One vector is turned by the same rotation once a step. Each row is the vector after some number of steps, and that number follows the row.
The counts run from 0 to 376.
[104 106 128 147 134 124 147 156  99 145 115 111 130 144 159 150 113  60
 155 112  98  92 136 146 167 100 103 149  84  98 131 141  91]
298
[171 141 102 145 108 101  75 150 162 124 114 161 108 119 151 134  91 143
 150 107 133 128  96 170 127 151  98 162 160 132  78  95 106]
199
[163 115 131 147 108 120  83  97 194  91 123 156 143 112 159 131  83 152
 124 136 119 117  77 163 136 129 123 137 117 110  98 100 119]
187
[ 70 174 135 128 171  73 132 130 130  85 100 129 110 132  94 110 112 133
 140  91 125 128 155 142 122 139 133 141 198 140 127 115 116]
68
[144 125 154 153 148 142 169 148 140 127  93 160 120 109 116 135 124  94
 181 120 156 143  55 156 124 117 114 121 109 102 115  76 129]
273
[133 131 107 150 124 124 134  98 161 103  93 142 144 119 178 166  83 113
 154 117 107 124 106 150 172 142 120 145 195 121 120 104 162]
325
[115  93 149  76  86 125 137 138 136  83  95 147 144 161 138 112 127 122
 167  96 124 126  97 169 152 129 142 132  94 115 148  93 142]
9
[130 133 130 145 126 123  91  95 135 131 115 151 135 124  80 133 110  99
 184  98  78  96 109 177  83 141 166 114 116 131  99 111  91]
235
[127 137 133 160 163 115 106 162 152 124 125 102 153 121 167 175  94  94
 144 134 172 142 147 145 173 121  91 134 104 130  82 142  94]
125
[108 151 179 122 126 139 111 155  98  95 107 160 138 144 145 124 147  90
 158 132 197 123 148 160 136 121 160 123  92 129 125 101  97]
258
[107 172 177 103 140 152 111 141 126 105 105 134 148 157 124 138 117 121
 127 129 197 122 180 159 144 141 181 133 138 136 139 114  88]
255
[111 107 162  65 109 136 151 141 162  89  88 108 131 166 134 128 113 154
 119 101 136 123 141 174 164 129 144 152 117  99 175 110 133]
5
[ 98 143 136 113 145 145 156 174 118 161 108  95 131 161 105 132  82 103
 134  88 116 131 153 103 168 139 128 136 154 117 161 135  71]
292
[ 80 158 158 147 142  65 129 123 111  67 118 164 122 115 113  93 128 113
 146  99 119 100  80 148 116  96 115 135 123 127 106 109 111]
59
[103 152 143 156 116  95 107 131 116  97 121 146 147 158 132  99 105  88
 119 150 135  95  72 154 137 104 127 142 102 100  99 144  74]
48
[128 156 132 167 127 132 113 141 143 144  96 123 123 169 149 125  87 108
  85 167 132  96 133 141 149 140 139 157 153  75 131 146  67]
40
[ 97 136 159 129 174 122 128 169 167  96 123  83 151 131 139 148  95 138
 109 134 185 164 166 122 177 125 104 134 116 128 135 143 101]
129
[119 126 102 153  95 105 101 159  89 107 102 172 133 134 180 137  99  87
 165 132 136 135 121 105 164 124 112 167 158 130 135  78 142]
334
[123 127 138 191 165 142 134  83 163 125 104 120 164 109 100 172  85  89
 154 176 110 143 108 135 116 136 150 109 134 108 123 128 116]
101
[ 95  85 118 129 123 128 111 162 128 120 117 124 110 115 121 126  93 133
 148  83  68 146 178  79 147 144 125 121 141 142 180  81 131]
156
[ 93 144 166 191 181 148 143 100 148 112 111 128 142  92  99 149  90 121
 131 149 114 141 148 102 118 123 158 102 145 114 159 104 119]
104
[134 141 159 133 122 113 103 126 175  77 115 160 104 102 138 100  85 193
  95 102 130 122 117 121 133 131 128 149 154 125 153  74 130]
192
[ 90 160 160 134 112 121 116 144 111 105 112 137 139 176 123  85  88 113
  88 149 144 105 116 116 147 125 154 150 126 107 148 140  54]
44
[121 114 137 122 119 145 149 117 196 101  65 129 120 159 124 113 102 139
 128 126 108 137 116 169 149 167 155 110 173  88 151 105 145]
16
[140 129 151 131 136 141 150 147 143 115 102 165 144 130 100 126 116  92
 182 121 158 154  45 152 128 132 130 108 118 119 101  87 114]
272
[ 80 111 165 122 150 106 126 183 124  69 129 118 146 123 136 128 115 120
 136 116 171 156 142 104 168 102  98 129  75 144 146 116 117]
132
[150 147 168 125 150 154 163 129 170 121  84 120 141 145 125 153 111 125
 134 155 194 148 109 178 139 129 144 148 120  90 129 108 116]
264
[114 122 104 172 113 102  93 164 103 112 102 165 126 137 193 133 110  74
 157 159 132 128 136 120 162 139 104 143 157 126 119  99 137]
335
[109 145 145 174 151 143  99 115 122 116 143 164 169 102 108 147  82  85
 178 113 125 137 118  93 138 126 150  95 137 158 105 106  89]
109
[ 84 133 135 124 116 117 119 107 142  62 113 158 166 137 145 116  95 103
 172  97 104 122 106 123 174 140 147  96 166 147 126 108 142]
320
[ 89  97 142 129 168 107 148 152 198  86 101  85 129 127 111 128 103 147
 131 130 127 177 135 129 155 143  94  98 120 116 143 118 137]
141
[140 140 139 190 156 141 117 116 118 137 138 157 147  68 140 176  88  90
 179 110 122 121 119 106 130  95 120 138 130 141 114  93 112]
111
[120 153 184 104 124 146 125 148  91 102 112 163 143 140 130 136 131 111
 153 122 199 118 151 155 133 105 169 160  99 130 146  86 103]
257
[118 149 163 116 133 139  94 121  85 120 121 173 119 113 122 138 120 109
 166  74 130  83 171 152 113 113 176 150 132 145 136  86  94]
245
[116 136 133 125 127  94  94 188 131 109 107 145  80 133 124  92 114 166
 103 114 147 135 172 134 124 147 115 163 158 127 150  86 102]
205
